Each row is where one point has got to under a steady rotation. How many ticks took it there?
The counts run from 0 to 283.
[126 146 112 124 151 123 106 138 141 181  87 155 126 152 127 127 108 135
 128 138 101 185 173 131 144  96 122 115 180 124 139 119 159 139 123 100
 172 160 122 131 115 108 126 120 130 104 143  95  92 100 150 106 136 143
 147 153 138  95 136 131 112 129 123 207  93 128  96 156 122 132 106  95
 139 155 168 158 115 105 137 178 124 145 174 107 141 120 131 188]	91
[146 130 133 123 116 158 137 121 113  92 155 139 130  96 104 110 144 122
 129 124 109  91 119 142 132 194  72 139 139 165  90  96 167 155 116  89
 136 136 152 119 130 132 140 115 131 179 113 126 133 180 161 128 138 127
 140 108 117 117 108 126 152  99 111 147 109  95 150  95 162 114 146 171
 100  90 123 122 139 123 123  39 126 136 111 114 110 122 182 128]	190
[147 112 117 162  93 150 173 126 112 165 148 119 143 137 103 136 152 111
 141 140  92 104 201 146 171 130 124  99 135 124 146  75 164 161 154  58
 115 109 119 126 122 104 144 136 140 144 127 133  95 171 160 111 169 142
 180 105 135  99 105 142 107 130 115 154 136 171 137 147 141 101 137 165
 134 153 113 122 105 144 140  83 117 147 103 117  96 155 150 131]	20
[171  88  91 122  91 177 143 121 122  90 170 119 130 134  70 124  99  91
 128  99 104 132 125 186 105 131 125 140 152 128  75  80 135 136 100 103
 126 113  85 104 104 151 127 135 192 123 132 115  87 167 185 129 132 105
 145  89 128 132 147 119 110  97 131 145 122 136 141 112 122  91 122 142
  85 163 140 146 137 161 144  93 133 127 150  97 109 100 139  85]	0
[151 126 113 123  75 147 122 111 129 118 132 103 165 141 125 112 130 114
 147 123 122  78 103 143  94 118 184 108 161 105  76  89 152 145 126 128
 112 117  72 120 146 126 142 162 191 115 121 121 111 144 136 113 121  90
 127  97 144 165 120 118 108 163 132 114 153 167 147  83 131  95 180 148
  72 159 128 164 145 151 151 110 124 100 127 163 115 162 131  76]	240
[160 173  81 127 159  97 106 155 101 120 151 105 101 180 188 109 110 103
 158 133 151 120 141  83 142 112 130 131 181 103 112 105 141 159  87 117
 148  91 101  56 134 124 152 116 123  82 130 103 138 132 115 127 128 130
 158 131 141 156 145 103  88 107 134 150 193 134  90 114 113 111 137 127
 128 143 147 181 131 131 182 158 108 124 129 123 137 150 124 155]	82
[ 93  64 176 115 134 150 171 104 144 131 178 136 117 153 121 128 152 153
 129 121 106  93 161 147 118 152 128 133 108  98 154  71 152 128 150  83
 125 111 136 128 153 115 142 166 126 176 112 116 138 164 126 116 123  88
 165 112 126 119 127 113 151 152 138 119 170 159 115 130 188 104  72 154
 149  93 115 161  98 120 134  81 110 115 140 136 118 127 161 138]	210
[168 104 124 153  83 131 146 111 153 127 117 139 161 157 122 166 122 136
 107 123  98 117 129 152 117 107 160 107 130 122 131  98 139 150 158 100
  98 105  98 139 102 129 109 128 190 133 121 119  51 152 133 100 174  96
 117  88 133 106 110 127 118 127 133 109 151 159  81 138  99 113 131 168
  97 145 139 144 107 144 131  72 147 140 126 155 123 137 102  98]	23
[142 142 104  74 116  91 109 106 118 126 110 120 115 139 110 141  77 137
 108 161 115 113 128 116 130 150 101 152 171 116 144 146 112  93 107 109
 118 144  84 110 123 136 130 121 140 116 105 113 147 169 149 145 130  97
  94 135 104 140 152 138 101 117 107 173 133 151  84 127  78 128 144  97
 179 129 127 189 131 171 129 142  99 130 160 164 150  99  84 120]	73
[110 108 115 104 118  85 123 154 173 138 100 108 127 127 130 157 115 150
 121 133 188 128 126 148 123  86 156 121 176 101  99 117 106  89 129 148
 102 152  80 141 120 113 107 140 168  95 145 148 135 154 126 144 120 122
 110 119 111 132 141 142  99 161  95 159 118 186 101 104 122 116 136 102
 150 145 137 171  95 131 119 128 132  84 181 183 175 145  72 119]	57
[118 100 141 129 129 140 126 146 167 114 121 147 126 140 137 168 139 168
  89  80 141 143 107 175 143  87 130 103 126 126 144  73 126 125 165  82
 113 150 123 131 115 156 117 131 164 180 133  98  91  95 134 102 105 138
 155 120 152 136  88 139 161 136  91 142 116 129 117 153 154 124  91 135
  70 150 179  83 130 109 102  71 120 112 140  84 139 124 159 144]	196
[151 131  79 132 108 146 140  92 127 153 138 117 136 170 122  77 149 114
 168 205 113 122 103  87 122 146 129 147 180 109 113 118 147 104  86 126
 123  79 109 106  98 106 134  94 128  78 141 144  85 131 162 143 127 157
 167 141 139 108 122  93  96 100 141 161 164 163  88 119 136 115 112 170
 117 154 127 144 117 123 104 149 127 139 126 149 149  92 133 137]	272
[ 99  73 161 117 124 157 170  99 179 165  95 138 123 123 123 124 152 157
 120 131 105 129 125 144 142 147 145 131 115 131 130  71 114  96 160 139
 143 136 156 142 130 128 150 128 145 158 146 162 106 106 143 112 152 111
 139 114 142  79 106 145 152 159 118 142 122 118 121 108 156 107  51 169
  89 102 156 168 113 132 131  97 155 130 127 121 127 129 194 107]	207
[119  83 135 125 127 143 175 140 140 157 177 121 115 153  92 120 156 130
 147 133 109  78 172 129 156 143 151 159 175 110 135  83 146 108 125  93
 164 115  85 115  94 109 121 123 150 187 153 166 115 165 142 166 128 159
 172 124 121 108 106 152 124 142  79 138 161 146 116 129 163  92 100 136
 129 124 114 152 100 154 139 130 128 116  65 120  89  96 161 161]	17
[131  78 106 116 113 151 169 121  76 152 143 122 131 130  90 137  87  96
 107 103  57 105 136 156 143 152  85 126 145 124 142  69 144 135 148  54
 126 146 113 120 102 137 159 150 143 184 102 120 120 180 149 125 152 110
 114 100 122 138 113 114 135 105 104 166 106 115 106 124  98 105 108 136
 117 138 136 124 110 166 123  88  87 132 129 110 133 123 142  93]	4
[ 96  89 175 119 125 127 176  84 108 127 156 117 140 141 115 109 119 106
  83 142 144  66 137 114 128 157 169 166 167 122 130 110 153 106 102 120
 111 102 111 104 123  92 132 184 141 150  96 142 147 176  95 129 128 110
 135  93 117 152 123  93 149 105 122 115 172 135 159 112 171 134 117 116
 128 132 140 172 116 169 138 137 120  95 122 161 145 123 118 111]	233
[136 132  96 125  74  95 122  96 110 138 115  97 157 118 123 117 134 132
 142 152 120  89 116 111 111 123  93 104 156  99  97 125 122 121 145 123
  98 152 102 140 149 111 157 164 137  96 127 146 117 165 122 140 129  91
 118 129 130 139 136 136  87 171 119 143 119 166 104  90 100 141 173 143
 152 126 107 156  91 131 117  80 123 133 148 193 166 159 111  84]	54
[121 131 131 163 110 129 178  87 153 160 137 115 129 118  92 107 177 105
 136 185 145 106 151 104 133 145 172 139 191 126 109  90 159 111 121 145
 128  73 129 124 123  90 143 150 159 123 144 156 117 175 154 150 166 137
 146 116 139  93 132 113 130 140 126 125 169 155 119  91 149 105 116 162
 137 117 107 180  96 159 134 115 158 151  96 162 124 134 147 154]	32
[100 101 134 161  86 144 187 106 150 153 133 117 137 141 131 120 186 147
  92 185 141 138 129  83 146 161 182 141 182 145 159 111 126  61 145 122
 136  90 144 135  98  88 116 134 138 161 145 186 105 145 111 160 147 165
 122 128 142 106 106 129 133 122  96 138 120 127 103 123 134 156 108 131
 132 141 137 132  99 139 105 130 122 136  92 152 160  93 156 135]	29
[ 90 124 106 139  86 122 147  87  82 157 129  92 133 153 116  94 139 120
 147 153 101 105 122 103 146 142 125 120 165  89 157 132 133 114 123 102
 123 113  92 123 151 118 183 154 121 116 166 128 162 172 101 141 129 119
 129 131 170 159 143 118  93 176 133 149 156 139  97  92 145 137 129 120
 169 130 104 169  95 122 147 136  88 139 127 175 135 161 152 103]	51
[104  83 152 144  72 131 159 101 119 141 125 122 125 139 129 125 172 142
 106 154 100 105 138 111 149 154 167 139 128 122 157  84 130 115 145 119
 142 113 139 125 146  98 178 137 187 168 130 150 144 112 109 130 146 136
 156 105 134 103  92 145 142 161 117 133 163 117 165 149 173 116 122 142
 103 147 149 140 131 159 147 153 100 121  76 132  81 146 203 101]	222
[131 111 131 175 108 131 173  95 143 125 134 121 136 110 105 104  98 106
 117 128 103 123  98 180 151 131 123 104 130 156 113  94 112 118 147 110
 121 117 143 122 143 149 150 110 157 158 136 142 101 165 161  99 170  97
 128  93 159  99 135 135 154 114 133 152  75 133 147 112 130 120 118 169
 116 130 132 120 112 131 162  27 130 162 122 110 120 138 175  78]	205
[157 151 132 188 155 148 115 106 144 129 153 155 129 188 162 109 128 148
 160 136 154 159 160 133 116 111 118 122 140 142 134 165 141 147  91 121
 129 107 117 106 130 108 105 120 102  99 137 116  85 143 125 110 141 117
 173 136 135  78 128  94  90  92 175 143 144 145 132 174 118 139 117 139
 164 128 115 146  92  84 162 113 166 171 131 160  88 122 122 136]	113
[107 141 129 160 124 108 151 107 104 114 147  90 125 134 105 111 126  94
 114 142 145  78  99 142 135 154 158 110 171 120 131 105 141 104 138 101
 102 119  94 126 135 116 153 160 176 165 101 129 158 177 125  99 144 127
 131 108 142 181 132 146 153 159 114 122 121 144 179  88 136 144 182 139
 148 187 117 129 126 165 137 100 111 116 105 152 157 148 130  97]	236
[116  78 160 114 110 142 151 109 191 114 102 148 116 105  93 136 115 173
  95 121 109  98 108 176 124 134 140 132 113 122 126  71 121 111 172 123
 137 152 120 145 134 168 127 135 178 175 123 139 117 143 146 102 142  82
  89 110 123  88 107 155 161 164 128 107 133 126  97 115 124  97  63 167
 110 105 136 173 111 138 109  57 140 114 152 146 136 134 170  99]	208
[ 86 105 142 121  98 114 163  89 170 138 143 128 146 124 119 150 142 166
 103 130 126 144 127 147 105 110 136  95 138  92 139  94 119  73 185 112
  73 130 107 168 113  97 119 150 164 107 119 103 115 164 160 139 152  99
 123 125 154 135 121 173 125 175 131 115 107 168 136 119 160 143 111 140
 123 197 138 138 103 113 108 144 112 113 173 148 147 114 165  98]	227
[140 190 128 140 145 114 105 103 137 111 105 146  95 134 120 113 103 156
 165 154 106  92 139 129 128 173  98 136 145 136 173 136 127 139 129 157
 168 139 111 100 150 138 130 122 111 140 118 124 157 162 136  89 146  83
 125 138 116  84 138 149 133 132 154 112 158  90 114 112 114 128 111 148
 174  96  93 191 121 114 157  65 138 184  93 189 107 142 123 127]	120
[ 90  75 159 136  95 150 163  78 161 162 151 125 124 124 110 134 157 163
 118 156 102 123 151 146  99 153 165 113 130 101 130  97 148 111 152 101
  84 115 108 151 137  80 142 149 143 106 126 133 138 146 171 147 131 107
 165 112 141 125 142 147 110 186 129 115 148 178 161 116 179 122 105 149
 143 167 121 147  98 122 114 170 105 118 150 143 113 121 172 114]	226
[130 157 146 130 155 109 108 133 117  86 102 125 106 141 153 127  96 129
 157 135  98 109  85 111 103 190  78 135 138 136 139 126 120 105 100 102
  96 133 133 118 143 139 105  83 129 170  75  77 145 113 112 100  99 114
  67 151 117 163 129 119 166 117 125 109 111  80 140  99  92 145 137 130
 109 121 129  96 156 140  93  61 108 130 123 133 136 150 144  61]	166
[ 95  81 140 181 140 161 180  92 165 142 161 144 108 140  99 114 162 149
 112 136 122 150 124 180 145 125 123 137 151 154 128  96 111  96 110 113
 125 124 146 128 113 146 128 134 139 164 157 153 110 149 162 156 109 153
 158 126 152  90 106 144 139 112 110 158 111 130 178 136 175 119  79 144
 130 136 133 102 128 123 124 110 145 125 128 103 104  76 209 135]	203
[101  59 119 101  76 131 160 137  73 156 145 123 182 136 131 135 136 117
 120 141 107  89 164 112 147 141 141 139 161 113 127 135 126 106 129  65
 113 147 111 114 136  89 161 150 129 159 129 144 103 140  98 164 140 123
 152 106 111 146 119 110  76 117  76 159 114 161 126 135 161 129 155  77
 118 162 136 126 111 141 124 178  87  96 136 126 117 127 169  98]	245
[111 115 127 170  95 163 187  91 117 134 159 119 154 159 143 115 150 124
 101 165 123 124 138 102 169 150 138 133 174 143 165 121 123  73 143  95
 112  84 144 119 121 101 133 140 136 159 125 161  93 188  89 145 160 150
 147  95 147 103 120  92 118 106 128 139 154 146 107 140 143 146 121 148
 157 140 125 136  91 131 137 121 105 158  97 136 147 115 154 131]	28
[145 155  80 134 140  80  98 130 142 145  78 136 128 159 144 144  74 112
 120 119 113 152 127 142 134 110 100 118 148 116 147 123 137 135 149  97
 168 175 115 116  95 148 141 117 153 121 121  81  93 111 120  92 148 129
 104 150 137 108 116 119 104 121 123 197  96 115  74 143  75 141 115 122
 134 156 180 136 125 132 132 137 132 166 170 115 152 128 105 173]	92
[164 169 111 157 112 103  92 149 118 108 105 131 121 154 144 170 121 152
 141 101 125 114 157 121 159 124  83 110 118 125 167 154 127 158 173  90
 161 180  80 104 129 161 128 129 101 153 121  99 130 127  98  91 143 118
 143 156 137 117 109 144 100 133  95 166 116 115 104 156  66 133 129 123
 143 131 128 132 116 110 141  63 124 171 103 139 104 149 109 155]	108
[111 217 145 142 143  89 115 131 181 133 118 140  97 124 138 159 127 176
 156 122 134 156 146 131 121 127  82  89 129 137 157 140 121 121 177 143
 141 163 113 137 144 114 102 125 119 106 128  76 170 148 162  87 141  85
 130 157 139 115 139 167 121 164 127 117 110 119 121 149 122 159 138 134
 158 128 100 157 109 107 143  59 152 162 123 156 141 132 141 145]	123
[ 92  54 152 121  95 142 164  98 162 148 124 144 172 145 159 150 146 120
  79 163 149 134 134 115 115 127 177 133 128 123 116  93 119  86 152 119
 103 129 162 135 131  70 144 157 158 132 101 155 118 149 104 158 148 113
 118  82 112 106 130 114 128 126 114 124 118 159 143 127 162 150 104 129
  98 162 162 132  84 131 127 161 132  74 152 142 157 127 158 129]	230
[ 94 123 149 138 139 144 136 128 159 155 126 149 127 145 122 140 114 149
 117 138 102 157 139 141 120 142 100 128 131 132 134  90 168 120 121  77
 115 132 162 130 101 106 105  95 125 177 109  55  96  95 169 127 123 149
 145 161 127 122  98 127 155 119 114 144  93 101 159 167 157 134 113 120
 110 170 161  59 166 126  69 139 140 126 137  99 130 115 185 142]	180
[103  57 142 170 128 143 160  97 127 188 109 122 151 164 100 109 126  94
 144 175 123  97 163 154 129 138 163 145 180 108 107 115 158 110  70  95
 116 111 108 135 119  81 135 134 141 129 117 150 102 134 149 138 123 144
 139 149 123 123 131  92 133 137 129 148 109 185 125 103 161 111 140 117
 134 166 146 135 110 178 109 176 151 124 158 173 139 147 107 100]	249
[127 126 134 130 154 151 126 138 175  98 132 151 115  94  73 153 121 135
 131  77 129 118 129 216 116 132  99 109 146 129  99  81 163 175 123 107
 126 144  90 109 106 161 104 144 168 161 109  90 107 142 187  88 129 115
 135 133 123 110 101 148 142 143 129 135 107 133 130 105 145  92 123 156
  97 131 141 122 117 143  93  36 157 119 136 120 133 128 134 139]	193
[ 88 113 159 146 139  84 146 102 139 120 146 104 101 143  92 142 145 129
  84 126 155  84  97 150 145 149 187 136 203 114 138 105 117  72 153 119
 121 127  95 143  97 109 126 155 192 158 115 126 179 163 121 131 123 138
 113 124 148 193 122 149 168 162  71 125 108 129 154  99 132 148 144 115
 142 176 141 125 130 173 105 124 117 109 114 140 179 134 125 115]	235
[165 152  82 108 120 126 103 133  89 114 131 153 146 151 165 121 148 134
 173 173 132  91 154  77 143 168  94 147 162 133 105 133 158 159  94 108
 150 136 100  90 139 115 150  93 102  98 133 141 114 140 135 166 120 140
 154 136 112 139 107 116  67  82 113 189 141 114 130 139 115 139 169 126
 129 140 140 151 126 130 139 141  98 134  94 122  91 124 134 144]	86
[ 99  90 153 129 117 111 154 108 167 104 153 118 130 126 117 155 162 167
  89 103 132 101 101 130 141 134 108 106 124 113 158 110 110 106 201  88
  98 148 113 162 116 121 106 157 130 183 118 132 126 176 138 103 128 118
 137 128 144 156 111 157 135 155  81 106 109 142 129 128 148 147 114 151
 157 134 120 113 100 107 109  32 100 120 150 138 155 133 150 112]	212
[121 138 127 137 118 117 140 111  96 145 152  97 136 204 122  84 116 129
 127 156 102 109 136  96 158 141 124 144 156  89 172  99 143 132 100  53
 119  80 114  81 101 113 150 110 131 145 124 115 106 125  93 111 141 174
 158 131 141 157 111  90 112 124 119 169 177 151  66 146 126 109 120 134
 140 142 146 109 137 147 132 155  78 138 118 119 139 136 109 141]	268
[117 159 128 140 125 138 121  99 169 125 125 123 153 131 141 146  95 132
 113 136 103 156 106 158 117 128  87  98 131 151 130  96 142 122 145  82
  96 132 158 128 103 128 110  95 153 147  89  60  93  94 164  89 112 138
 110 148 143 131 104 123 149  95 134 146  82 102 134 138 126 126 129 143
  98 157 179  65 166 138  70  97 128 136 142 108 153 119 157  99]	181
[162 208  72 172 145  92 124 152 139  98 132 127 106 139 152 112 125 147
 162 134 159 158 111 127 136 133  86 130 184 143  92 134 102 101 140 122
 158 162 119 119 110 141  87 103 109 109 136 136 113 148 145 113 113 129
 132 157 148 119 134 122  88 104 106 163  85  91 111 110  73 154 144 153
 155 148 118 149 102 112 132  69 144 171 125 101 187 109 119 157]	100
